Read these off the row that follows.
1) Give the first entry.
2) Give the 3rd entry from the left.
3) Give the first entry from the right.
4) Give the entry just right of -49.
5) Give the third entry from the right.
6) Give the entry just right of -15.
7) Give the second entry from the right.
8) Give the 5th-last entry.
[ 39,   7,  40, -15, -49,  10,  -6,  15, -12,  -4, -30,   7,   0, -18,  16,
   5]
1) 39
2) 40
3) 5
4) 10
5) -18
6) -49
7) 16
8) 7

Read these off the row that follows.
1) Which number is the entry just right of the largest entry?
2) Which number is the median of all entries?
3) Which number is the entry just left of the largest entry?
-33,-5,52,-8,5,2,19
1) -8
2) 2
3) -5

array([[4839, 3225, 6005, 7516, 5802, 5266, 5002, 4219, 5492, 3176, 3546,
        3019, 4768, 4120, 5561, 8073],
       [7044, 4091, 2280, 5414, 2373, 4890, 5379, 6177, 5556, 4841, 4495,
        3887, 6827, 4449, 5464, 4142],
       [4802, 2707, 4797, 2600, 4270, 5080, 5539, 5617, 6485, 4896, 2951,
        5330, 4837, 4046, 6766, 3271],
       [6497, 4523, 6815, 4463, 6405, 7071, 5672, 3873, 4282, 4722, 4425,
        3134, 6223, 3924, 5266, 5597],
       [4808, 6065, 3468, 5565, 3545, 3637, 4096, 5482, 6515, 7071, 5338,
        6927, 5144, 6591, 6513, 3310],
       [4288, 5907, 6358, 5952, 6264, 5862, 5076, 3483, 4245, 5851, 5380,
        5451, 4520, 5499, 4557, 6010],
       [6761, 3092, 4435, 5005, 3706, 5953, 5780, 4920, 6520, 3955, 3931,
        3716, 6625, 3922, 7085, 4307],
       [4753, 4649, 6843, 3052, 6539, 6311, 4843, 4359, 5761, 6572, 3852,
        6038, 4900, 3853, 6369, 3743],
       [3170, 7422, 6182, 5481, 6536, 4533, 4303, 3297, 3676, 6060, 6704,
        6624, 4003, 6169, 3228, 5104],
       [5083, 3317, 6333, 6685, 6369, 6115, 5063, 4104, 5247, 3899, 3344,
        4002, 5929, 4000, 5841, 6970]])
The 2nd smallest entry?
Answer: 2373
The minimum is 2280
The entry just right of 4096?
Answer: 5482
The entry just right of 5556 -> 4841
The entry just right of 6591: 6513
The entry just right of 7422: 6182
The entry just right of 3887: 6827
The entry just left of 4768 -> 3019
The second largest entry?
Answer: 7516
The entry just left of 6060?
Answer: 3676
The 3rd smallest entry -> 2600
The entry just right of 6513?
Answer: 3310
The entry just right of 6060?
Answer: 6704
The second entry in reading order?
Answer: 3225
The entry just right of 3092 is 4435
The entry just right of 4435?
Answer: 5005

Read these off the grid that follows.
1) What is the top-left entry?
2) What is the top entry of the column that holds the largest entry?
3) What is the second-last entry, reading row by row?
4) What is the entry in the top-right corner?
5) What is the first entry of the largest entry's row?
6) What is the last entry, reading row by row?
7) What is the smallest entry in the first row?
8) What is the entry just left of -24?
 13   -2  -41   -6    2   -5
 -3    4   22  -26   18  -12
-21   -2    2   25   36  -12
 12    1   -4   30  -15   21
  2   15   20  -33   -2   -9
-17   -4    1    9   -3  -37
 20    1    0  -27  -24   10
 15   24   20   19   20    8
  8  -12  -26   12  -35    8
 -3  -16   -5   11  -27   27
1) 13
2) 2
3) -27
4) -5
5) -21
6) 27
7) -41
8) -27

x = [-48,  38,   0, -51,   0]
Find the entry just left of the largest entry.
-48
The last entry: 0
The 2nd entry from the left: 38

B =
array([[ 21,  -8,  29,  -2],
       [ 46, -36,   5, -22],
       [ 27,  42,  30,  50]])
The entry just right of -36 is 5
The fourth entry from the end, reading row by row: 27
Give the 3rd entry, reading row by row.
A: 29
Give the entry in the top-left corner.
A: 21
The entry directly above the largest entry -> -22
The entry just left of 50 is 30
The entry directly below -36: 42
The last entry of the largest entry's row: 50

[[  68.036  262.998  149.852  272.084  -77.953   73.322   64.776 -161.539
   218.072   99.760 -168.294]
 [ 179.068  140.489  -74.559  -65.454  107.826 -140.347  148.388 -137.014
  -142.425   71.652  175.484]
 [-151.657  107.511  254.403  -17.924   10.211   71.137  -45.494   19.022
    60.058  -71.797  -47.762]
 [ 141.782 -103.286  -97.996  237.965  115.166  -85.556  -54.968  250.735
   -57.244   84.501  -43.092]
 [ 175.971  270.672  190.660   59.687  208.973  -43.055  216.664   11.132
   110.517   -8.172  -15.495]]
The largest entry is 272.084
Report the entry just left of the centre entry.
Answer: 10.211
The median entry is 64.776
The entry just left of 19.022 is -45.494
The entry just left of -85.556: 115.166
The entry just left of -45.494 -> 71.137
The entry just left of 11.132 -> 216.664
The entry just right of -54.968: 250.735
Report the entry just right of -8.172.
Answer: -15.495
Report the entry just right of 110.517.
Answer: -8.172
Report the entry just right of 250.735.
Answer: -57.244

1	9	43	-5
8	-15	-40	23
-4	34	31	-13
-26	-10	-2	29
-27	35	19	12
Rows and columns are numbered from 1.
Read off the bottom-right entry.
A: 12
The entry at row 3, column 1 -> -4
The entry directly above 23: -5
Read off the entry just left of -2.
A: -10
Read off the entry directly below -26.
A: -27
Read off the entry in row 2 and column 1.
A: 8
Read off the entry at row 1, column 3.
A: 43

data =
array([[-51,  12,  -7,   5, -27,   9,   6,  21,  -2,  32,  19, -12, -37],
       [-33,   3,  -6,  11,  -9,   1,  11,  23,  -5,  25,  27,   0, -27],
       [-26,  11, -15,  -3, -16,   1,  13,  30,   7,  33,  27,   2, -29],
       [-51,   5, -17,  -5, -16,   8,  14,  32,  -5,  28,  20,  -7, -30],
       [-42,   1, -11,   1, -25,   6,  12,  27,   5,  22,  20,  -4, -33],
       [-19,   7,  19,   9,  11,  -1, -17,   4,  -8,   8,  15,  20,   3],
       [-14,   6,  12,  12,  12,   5, -10,   7,  -8,  10,  12,  19,  -3]])
The bottom entry of the column that holds the largest entry -> 10
What is the bottom-left entry? -14
The fifth entry from the end, reading row by row -> -8
What is the entry directly above -1? 6
What is the last entry in the row that holds the largest entry? -29
The entry just right of -10 -> 7
What is the entry at the centre? 14
The last entry, reading row by row is -3
The entry just left of the centre entry is 8
The third entry in reading order is -7
The third-last entry, reading row by row -> 12
The entry directly above -19: -42
What is the 5th entry, reading row by row? -27
The second-last entry, reading row by row -> 19
What is the entry in the top-right corner? -37
What is the entry directly above the centre entry? 13
What is the entry directly below the largest entry? 28
What is the entry just right of -4? -33
What is the 3rd entry on the diagonal from the top-right corner? 27
What is the second entry on the main diagonal? 3
The entry directly above the largest entry: 25
What is the 2nd entry on the diagonal from the top-right corner? 0
The largest entry: 33
The entry directly below 30 -> 32
What is the fourth entry, reading row by row? 5
What is the entry just left of -12? 19
The first entry in reading order: -51
The entry just left of the largest entry -> 7
